In the rows, zero is written as 128.
One turn moves each row of this set onto another row. After a few examples, where does it send each row asked below?
mev: [129 128 107 175 136 141 149 149 129 114 140  91 134 117 138 129 120 139
  95 111 156  87 119 145 169 125 106 152 115 115 166  97 124 131 135 133
 110 112 133 134 139 140 146 106]
moba: [119 123 108 149 149 126 132 119  99 123 144 116 121 135 159 144 123 128
  96 123 146 124 160 114 134 116 127 147 145 104 167 118 104 130 115 133
 111  84 136 140 108 119  89 123]
kasov: [150 127 142 164 117 136 128 139 126 138 153 102 136 111 137 136 145 163
 103 120 148 119 132 147 169 135  95 149  98 129 196 108 122 127 141 115
 108 110 138 131 143 145 128 107]
fiz: [118 114 124 160  95 146 146 105 110 147 155 115 128 136 168 144 108 127
  90 133 143 140 136 106 116 102  97 130 106 106 168 119 108 135 127 121
 115 127 129 107 135 129 121 119]
Deve: [128 108 139 164 140  87 124 113 127 128 156 115 115 133 160 149 125 112
  98 118 142 139 165 126 122 140 104 146 116 103 174 135 109 117 104 153
 106 104 154 137 128 139 124 114]
zubu: [128 130 101 132 135 148 140 126 108 131 159 125 120 127 167 136 132 145
 115 134 138 120 131 110 124 103 118 158 122 108 170 105 116 117 131 140
 113 102 148 143  89 139  98 120]
fomol: [151 145 154 158 136 143 115 137 124 134 173  95 136 111 138 122 124 151
 102 122 140 135 145 137 154 149 132 157 113 112 161 101 125 136 137 127
 111 130 153 127 121 131 108 123]
raf: [111 112 103 174 119  97 104 106 126  98 152 105 129 120 152 128 128 135
  74 120 140 119 150 115 126 124 101 153 128  86 156 112 114 114 120 136
 119  98 114 129 126 131 116 103]
Bas: [115 122 139 170 106 112 149 131 129 144 154  93 139 116 147 103 130 136
  95 101 128  93 134 137 140 128 119 160 130 102 164 110 119 159 144 137
 129 109 145 125 126 130 161 138]
gem: [155 116 113 173 118 114 129  97  90 147 165 147 126 124 154 128 126 131
  82 125 169 113 123 119 135 126  98 144 107  86 178 135 121 155 138 137
 102 109 148 139 128 124 128 114]
kek: [153 141 149 145 120 150 111 131 111 128 150 108 145 124 162 116 118 122
  97 104 136 111 148 132 148 134 134 150 118 128 142 110 134 159 157 139
 125 109 149 136 133 133 135 124]
Kores: [122 109 101 151 107 115  97 109 114 100 150 107 119 118 167 118 139 140
  83 136 148 122 138  98 134 129  97 164 117  82 158 125 127 116 139 128
 122 112 131 114 124 139 124 103]
tilep: [138 129 136 169 109 136 138 130 122 138 171 101 122 118 135 136 138 165
 108 128 137 120 141 164 161 142 107 146  97 127 189 125 123 113 142 125
 112 108 148 121 140 123 131 122]
Palu: [120 105 102 160 105  91 125 109 112 104 133 102 131 120 159 117 152 137
  80 125 143 122 132  95 144 122  97 151 121 105 156 107 129 115 125 135
 126 103 121 129 128 129 113 101]
pip: [153 145 138 158 138 139 121 133 120 126 176  88 121 122 144 116 132 142
 104 115 143 137 146 149 156 156 118 158 104 108 144 127 115 135 133 133
 121 122 155 114 126 124 119 134]
Verug: [157 136 150 156 139 140 117 142 133 127 164  91 142 117 144 122 130 145
  97 115 160 132 145 130 156 153 114 163 108 110 148 114 104 140 133 120
 110 136 147 120 134 145 124 121]
zev: [130 116 113 152  95 148 147 101 128 148 159 126 137 129 167 138 111 142
 102 135 137 134 129 124 109  90  98 137 107 121 171 111 116 126 121 130
 106 131 130 130 119 146 124 119]
bof: [143 113 120 178 113  95 123  96  99 143 157 144 141 128 155 134 128 125
  76 110 150 113 146 127 129 122 109 137 121  98 174 129 109 153 129 146
 109  81 130 150 127 122 116 114]
pupi: [117 117 127 171 113 130 132  99 116 133 153 117 129 138 156 157 107 130
  85 120 136 139 155 126 119  99  94 122 113 122 175 116 109 122 114 125
 111 105 116 128 145 124 113 115]
vebes: [143 135 143 136 118 156 127 148 116 132 136  99 149 129 172 126 134 123
 105 104 144 109 149 124 152 133 121 153 117 134 147 116 109 153 154 128
 127 100 141 127 140 144 134 121]
dalel: [111 121 101 144 140 137 148 130  93 134 147 114 105 127 163 141 132 137
 107 137 149 116 134 100 137 114 114 154 131  92 189 113 117 126 127 127
 111  98 151 129 104 123  99 118]
tutoz: [142 111 123 153 128 107 134 119 137 127 168 123 120 129 174 132 121 119
 114 132 147 128 134 124 120 126 102 161  99 109 161 130 120 108 116 168
 105 122 167 145 113 159 138 110]
vebut: [123 122 136 166 110 121 155 152 133 152 141  97 151 111 151 122 142 126
  97 100 137  92 132 133 141 142 123 155 120 102 169 100 106 158 143 139
 121 110 142 125 126 150 148 118]
vadol: [157 111 104 166 118  99 147  96  93 139 142 137 137 130 151 129 141 114
  75 114 163 117 131 118 138 134 112 134 117 101 151 126 119 154 126 148
 109 108 139 141 128 120 120 116]
feliv: [145 126 144 168 117 132 124 139 126 129 160 100 129 113 139 134 125 151
 109 129 134 117 136 157 170 137 111 147 101 135 191 106 144 114 138 138
 108 110 153 137 137 136 129 102]
feku: [119 121 140 158  97 124 134 139 133 139 141  96 148 108 150 114 132 130
  95 108 117  96 141 136 138 135 136 154 131 108 166  94 134 153 151 141
 127 110 142 127 120 144 148 119]
rek: [120 115 132 174 112 116 155 102 113 140 157 114 136 134 150 144 121 137
  81 126 151 139 131  98 123 104  93 130 106 122 165 103 109 121 117 123
 112 133 124 127 147 116 115 116]
kovet: [114 122 111 175 120 135 149 134 129 112 156  89 126 123 137 123 113 150
  98 121 144  85 130 152 161 119 111 155 123 121 166 113 128 118 140 132
 116 110 140 128 142 121 159 123]
dis: [124 103 128 160 129 101 138 124 119 129 154 113 108 135 176 138 121 100
 108 127 150 125 139 110 127 137  95 152 104  96 170 139 121 119 120 161
 111 114 170 126 130 144 145 107]
fom: [130 110 136 151 142  94 135 115 117 118 151 117 113 137 160 151 139 114
  98 122 155 128 152 102 125 142 100 146 106 122 162 129 120 102 122 150
 111 121 159 141 146 130 134 111]
Vesuk: [124 122 119 181 118 141 151 138 134 124 149  92 140 116 134 127  98 135
  93 120 137  93 126 153 159 121 124 144 122 119 165  92 138 132 133 141
 109 124 140 131 133 132 148 111]
kita: [160 122 112 159 116 120 130  99 111 150 173 154 138 122 157 125 129 132
  92 116 151 112 120 127 114 115 101 148 104  96 165 120 122 151 138 152
 105 113 146 153 109 140 132 118]
sumuv: [129 113  90 141 112 122 105 110 134 102 152 116 128 115 164 114 137 143
  95 129 138 114 130 113 118 114  98 166 120  94 153 112 133 113 131 141
 118 117 131 136 107 154 131 106]
Tovo: [140 143 141 142 116 144 125 131 104 134 147  95 130 129 167 107 134 128
 106  99 127 118 146 133 152 126 118 153 119 125 148 122 124 161 151 131
 138  91 145 124 129 125 133 141]
febe: [122 121 109 133 138 124 152 118  95 137 137 119 119 130 151 151 155 132
  96 127 148 125 151 100 126 135 128 141 133 108 169 112 110 125 125 126
 113 108 144 131 113 118  94 125]

Palu goes to vadol
feku goes to kek
Where do these go?
vebes goes to Verug
tutoz goes to zev
kovet goes to Bas
dis goes to fiz
Deve goes to pupi

One turn moves each row of this set onto another row. After a few examples, where does it send each row asked below?
fov: [138 160 124 137 117 124 131 133 132 135 164  84 131 136 129 114 135]
dur: [125 140 152 160 121 103 125 130 124 135 127 150 136 135 123 123 127]
Lilo: [128 122  92 129 128 140 137 132 127 132 126 115 134 139 133 143 126]
tov: [130 132 125 162 119 129 138 134 135 145  95 110 108 132 117 101 129]
nodur: [134 136 121 184 125 118 119 132 128 103 163 108 119 132 117 122 131]
nimib: [138 128 128 179 128 129 119 129 134 103 167 111 117 124 124 125 121]
nedu: [128 133 160 157 126 113 124 131 130 136 128 152 130 131 128 127 122]
niku: [132 124 126 153 105 139 134 120 140 148 101 127 119 124 123 108 111]
mulaf: [131 116 103 122 127 137 136 129 138 111 128 106 138 127 123 140 124]
teg: [142 152 132 130 113 139 128 126 139 137 168  90 132 126 135 120 122]
fotes: [134 126 134 157 119 143 137 130 142 147 101 117 106 123 124 107 118]
sapav: [139 145 129 167 109 124 107 151 131 150 124 103 142 150 106 121 119]
puz: [144 139 141 165 123 135 111 157 136 150 129 102 132 145 110 125 119]
mubiv: [125 132 156 157 121 103 126 123 130 120 133 148 135 127 121 124 124]
tibur: [129 119 123 164 117 137 143 109 140 115 125 127 104 111 131 107 116]
Bap: [127 128  89 132 133 137 139 140 125 131 125 110 130 143 129 140 135]
mun: [141 159 132 134 121 131 129 136 135 136 165  82 128 131 131 118 133]
Beti: [131 134 113 181 110 115 117 121 127 102 164 116 133 133 119 123 122]
faf: [123 138 150 161 125  96 126 128 128 117 131 144 132 134 117 121 132]
fezep: [125 141 153 162 130 102 127 138 125 136 125 144 128 139 122 122 133]
kadi: [123 123 110 164 105 124 140 104 132 114 121 130 117 119 124 107 119]
Vutif: [126 136 158 163 134 102 129 135 130 118 131 140 123 130 119 121 135]
Dagi: [125 130 109 171 116 117 144 116 130 113 118 118 107 124 119 100 133]
pesab: [130 120  98 128 134 148 137 138 131 132 129 113 127 135 136 143 125]
Zozan: [130 125  97 131 137 144 140 142 128 129 128 107 122 137 134 141 132]
Guze: [136 126 121 176 113 128 116 119 132 105 169 121 129 124 125 128 113]
Noz: [128 138 161 160 135 112 126 140 129 134 128 145 124 134 125 124 128]
gamim: [132 116 106 124 136 138 137 136 142 113 127 101 129 127 123 140 126]
zunel: [137 153 128 129 107 135 127 122 134 137 170  95 139 128 135 119 120]
varuf: [127 134 115 158 103 126 135 124 132 147  93 123 122 133 116 102 122]
tafa: [140 138 132 162 102 133 106 141 134 153 125 114 148 144 112 128 108]
Riten: [128 120  95 125 125 130 137 132 136 111 123 102 139 133 118 139 129]
bama: [141 154 133 133 120 137 130 130 137 137 168  87 127 126 134 118 126]
nezil: [137 159 122 135 109 123 129 129 130 136 162  84 139 136 125 115 134]
Gado: [127 127 120 169 127 131 144 120 137 113 121 116  94 117 124 102 129]
Modo: [129 120 102 125 134 131 140 138 135 109 123  97 130 133 117 136 133]
remu: [146 133 143 161 114 143 106 147 141 152 131 109 135 138 115 129 106]
Nub: [128 132 163 160 132 110 127 130 135 119 135 145 125 124 124 124 125]
Zazab: [135 157 119 133 106 124 128 123 130 137 165  91 143 135 130 116 132]
vune: [138 154 124 131 104 129 128 121 133 139 164  94 144 131 130 118 122]

pesab goes to Modo
remu goes to nodur
Where do these go?
fezep goes to mubiv
vune goes to bama
Gado goes to varuf

One turn moves each row of this set onto another row. After a few examples, where does it send each row asked below?
Dipez: [121 131 153 138 100 151 131 132 126 132 125 140 120 114 129 159 145 140
 104 104 133 129 124 148 134 137 130 125 123 133 127 119 127 121 123 120
 131 116 132 126 122 143 103 119 128 134 108 135]
gepu: [126 145 157 116 110  92 128 137 133  92 106 127 145 122 124 149 130 148
 123 106 133 135 103 116 140 127 120 123 126 151 116 130 135 129 129 121
 134 119 127 118 124 151 115 143 140 117 122 120]
fozu: [115 133 152 149 109 132 130 139 129 134 114 135 109 108 128 149 144 148
 104 107 133 114 130 153 138 152 137 133 116 137 126 113 119 108 127 121
 131 124 122 133 119 129 108 133 123 137 120 133]
lelop: [132 118 118 140 121 121 127 131 123 120 103 161 120 130 125 144 126 152
 120 165 113 135 132 133 126 126 127 139 132 137 118 121 135 136 128 118
 107 131 123 127 120 153 143 164 129  82 132 150]
Pil: [119 137  94 138 138 105 126 125 151 127 128 113 133 128 127 117 126 141
 114 136 164 130 146 121 125  96 121 139 147 111 122 115 135 109 151 134
 106 111 125 118 113 106 108 143 127 145 132 129]
med: [117 149 153 113 106  93 122 131 132 100 113 127 143 125 125 150 136 138
 112 101 125 137 112 121 142 131 117 118 128 141 119 124 130 122 137 118
 131 106 131 115 120 150 116 146 146 119 115 119]
Rekez: [106 143 151 119 111  86 126 136 128 111 107 125 136 128 122 148 128 137
 106  92 125 131 116 120 140 135 120 114 130 137 127 118 133 120 143 119
 127 101 139 120 116 141 115 143 136 122 119 117]
finog: [121 119 109 146 156 145 140 134 121 124 137 134 131 125 139 124 128 140
 116 167 141 128 135 115 128 122 126 139 145 123 133 121 140 137 154 143
 134 140 137 134 126  90 144 109 138 120 112 133]
fetu: [122 139 158 125 119  83 133 144 130  98  98 129 138 126 125 148 121 151
 120  99 141 127 100 111 136 132 127 122 127 154 116 123 135 128 137 126
 130 124 127 125 123 142 114 139 130 117 131 121]
Gepe: [118 142 153 139 108 127 149 137 141 113 122 112 121 122 119 150 152 149
 128 118 136 111 124 152 135 116 132 134 127 157 130 132 131 111 119 138
 133 134 129 140 122 146 108 109 134 124 138 130]
koga: [113 142 149 145 112 115 139 140 140 123 112 120 110 116 124 146 150 154
 119 115 133 105 126 156 139 140 136 138 120 155 127 120 122 101 124 133
 134 134 120 143 118 132 109 123 127 129 139 132]
rifab: [110 130 107 135 126 117 144 140 126 120 119 150 115 131 108 136 132 139
 125 153  98 128 143 137 134 107 135 121 129 130 139 129 137 121 144 138
 104 111 139 123 119 146 143 153 126  80 137 143]
Zeg: [123 141  86 112 131 135 137 120 123 108 114 120 129 141 121  95 134 140
 125 138 157 126 124 133 129 124 129 124 105 138 120 115 131 139 121 121
 119 122 128 134 120 121 144 145 143 120 125  71]
Riref: [120 137  92 112 127 140 133 113 120 110 114 126 125 143 114  92 131 133
 122 137 159 126 119 129 130 122 131 122 112 133 119 111 133 144 123 121
 120 119 132 136 125 124 147 138 144 119 127  75]
fiter: [108 137 152 124 122  82 131 142 128 110  98 129 133 129 122 145 119 141
 109  91 135 123 105 116 139 135 125 118 130 143 125 120 134 121 145 123
 124 112 136 123 121 139 113 138 127 121 129 118]
kaba: [144 139 130 125 126 119 117 122 133 105 125 136 121 112 110 111 113 150
 130 145 182 134 131 104 134  88 134 132 134 120 102 118 121 138 139 128
 111 128 112 128 132 115 116 136 133 140 138 148]
topon: [145 141 127 120 123 129 110 111 148 102 134 126 122 107 108 111 139 148
 130 150 161 145 134 108 134 106 128 132 137 117  91 120 121 123 149 126
 115 109 105 117 132 112 122 150 131 137 130 145]
lebob: [120 135 114 136 146 139 125 128 131 115 145 124 128 117 126 116 149 141
 122 175 125 128 143 128 141 131 128 137 140 123 124 122 128 126 157 144
 137 131 130 134 129  88 157 120 146 113 120 138]
vum: [126 138  84 114 136 138 137 123 127 109 112 124 132 134 121  92 137 140
 126 133 154 124 118 128 133 133 134 127 101 135 115 118 131 139 125 122
 124 125 124 128 123 119 144 149 136 116 122  72]
Fuvuk: [114 128 109 141 152 141 140 131 129 120 144 126 129 125 131 119 138 139
 120 168 128 127 139 122 130 123 126 137 148 122 135 124 140 128 161 147
 135 129 138 133 126  89 152 112 139 115 117 133]
nuro: [128 136  87 115 131 142 134 119 123 110 110 132 127 138 114  91 136 137
 121 125 153 120 114 123 130 137 137 123 104 132 111 113 136 143 128 123
 122 121 124 131 125 119 144 144 126 117 121  77]
Sem: [127 136 106 137 139 106 129 129 134 122 122 127 130 124 119 117 104 147
 120 137 183 125 139 111 128  82 130 134 140 116 122 115 132 127 139 133
 106 126 124 130 123 112 108 131 132 147 140 141]
lemip: [129 139 105 130 128 120 117 113 160 114 136 112 127 114 118 114 147 142
 121 142 147 146 144 119 128 110 120 137 143 113 102 118 129 105 158 128
 113 101 115 111 120 108 113 153 124 138 124 130]
nalu: [122 105 123 141 131 127 140 138 121 124 106 164 107 129 127 146 113 152
 120 158 120 139 126 123 121 112 129 136 138 142 124 124 138 140 134 125
 101 124 133 126 118 150 138 157 120  82 128 139]
nul: [124 134 106 138 118 113 127 131 129 116 111 152 124 132 115 137 138 142
 123 162 100 130 145 138 135 119 129 129 128 128 126 123 136 122 132 127
 107 123 128 125 123 150 151 164 132  80 135 153]
vamit: [133 119 117 143 150 142 129 133 114 116 133 139 133 120 138 123 126 146
 117 173 144 130 137 116 131 129 127 142 136 124 126 120 133 143 144 135
 137 147 127 137 129  93 150 115 145 121 115 143]
sobe: [123 136 151 136  99 150 142 130 133 119 129 123 126 123 124 160 150 140
 119 112 136 124 119 145 131 113 127 126 130 140 130 129 133 126 118 133
 133 123 132 131 124 154 105 104 134 127 118 131]
tikop: [110 114 116 137 134 125 153 142 122 127 117 160 109 132 114 140 119 143
 125 151 110 135 131 127 124 103 133 122 137 136 137 128 142 131 144 136
  98 115 143 125 120 146 134 151 120  80 132 135]
delu: [124 136  93 110 128 144 131 116 117 109 112 131 125 144 113  90 133 133
 119 130 159 122 115 124 130 131 136 119 110 130 113 107 136 146 129 122
 119 118 128 133 124 124 150 139 131 120 123  78]
kora: [133 133 118 140 146 141 123 125 121 111 140 136 130 113 131 118 138 144
 119 178 132 129 140 124 136 134 129 140 133 121 125 119 125 133 147 135
 139 141 123 137 132  91 156 124 150 119 117 145]

sobe goes to fozu
lebob goes to finog
delu goes to vum
Where do these go?
med goes to fiter
topon goes to Pil
rifab goes to nalu

One turn moves each row of this set onto another row. After a few examples, where does it send each row asked below?
kuge: [113 124 103 124 152 156  88 142 134  97 110 119 138 119 133]
pem: [138 141 133 138 139 155 116 111 132 104 107 149 112 137 138]
buroz: [119 146 125 125 155 132 110 116 154  86 130 117 125 132 137]
fudi: [146 136 133 119 125 143 109 119 148 126 126 164 127 129 141]
siler: [116 132 115 114 122 148 102 140 138 104 128 174 124 133 140]
bifo: [124 134 119 122 142 143 112 118 143 120 124  91 121 132 151]
voke: [126 121  99 109 145 144 106 148 131 128 131 110 131 109 147]
Dava: [133 144 148 140 123 128  89 136 130 117 120 116 117 114 129]
Tel: [100 124 113 135 139 162 127 130 142 137 123 140 119 144 119]
Mir: [123 131 112 117 122 148 102 144 136 101 131 170 124 133 146]
big: [122 145 121 129 159 134 111 115 150  84 130 119 127 126 130]
rud: [ 96 148 131 134 130 144 108 143 104 139 120 118 126 128 121]
biguk: [127 137 114 131 131 163 119 119 129 123 138 159 131 152 142]
sal: [114 119 127 120 121 137 106 139 168 125 125 151 118 127 127]
Ruk: [121 147 126 105 159 127 133 135 129 124 123 114 123 110 139]
Vosis: [133 143 139 133 135 152 116 109 136 106 104 149 110 141 140]
Kifig: [110 146 127 137 127 146 109 150  99 135 125 112 123 128 136]
zamop: [ 97 142 104 107 148 139 112 154 127  95 134 132 139 128 145]
let: [118 146 126 105 163 129 132 133 130 125 121 119 124 107 131]
rovim: [ 92 144 107 104 147 138 112 151 130  98 132 133 137 129 141]
viz: [123 159 129 124 121 141 115 138 104 130 119 132 125 137 101]
bekov: [111 148 122  86 144 138 113 150 134 110 129 103 129 134 118]
suti: [127 123 127 140 147 162 113 147 133 115  90 140 122 127 128]
tobed: [141 112 111 131 130 147 108 153 152 116 133 144 120 121 138]
niluf: [146 151 131 134 120 135  98 137 121 108 123 135 125 130  99]
gav: [135 142 133 118 130 158 118 135 118 127 103 158 131 139 150]
gabuz: [121 144 112  94 153 147 113 155 125 106 130 106 130 127 115]
Laz: [136 158 129 125 113 138 117 146 102 128 124 123 123 143 120]
nik: [138 146 124 102 151 140 116 141 137 102 130  95 124 128 118]
remar: [116 154 119 121 107 133 101 140 122 118 144 139 128 145 106]
nabup: [120 124 113 135 127 158 130 141 136 132 133 122 116 152 152]
vafaf: [ 99 135 121 108 130 142  88 134 148 103 109 114 132 133 150]
fiman: [109 132 113 127 159 152 108 110 142 122 116 108 125 122 117]
Nubul: [126 142 133 120 133 159 117 130 119 128 102 165 133 136 140]
godal: [148 133 128 123 132 146 110 121 143 125 126 167 129 124 133]
risaz: [119 139 117 126 126 160 118 116 135 125 135 162 133 154 139]
Tota: [113 135 111 146 124 140  89 143 126 114 154 127 128 128 121]
naze: [ 96 129 114  99 141 136 104 133 146 136 122 121 128 113 129]
Ginad: [100 140 120 138 114 134  89 138 134 118 153 126 125 134 124]
situ: [142 157 141 126 108 128  97 136 128 109 124 130 121 138 112]
gam: [123 148 128  97 152 139 113 133 141 107 126 103 125 130 105]
ler: [116 144 114 102 151 147 104 142 139  91 132 109 134 136 108]
gove: [122 135 116 115 137 151 136 126 119 142 131 156 113 126 135]
mul: [118 131 144 124 125 150 114 143 144 119  92 132 115 140 150]
fatim: [133 150 111 130 111 139 103 148 114 113 147 135 129 143 111]
Vames: [130 140 142 144 132 133  87 134 128 117 117 125 120 108 113]
seme: [125 138 119 115 131 148 137 128 121 142 132 151 112 130 145]
Kotu: [120 147 121  99 141 141 105 144 142  92 135 101 130 144 125]

viz goes to niluf
Tel goes to suti
gav goes to fudi
Where do these go?
Ruk goes to buroz
Vosis goes to siler
gam goes to ler
voke goes to bifo
rud goes to Vames

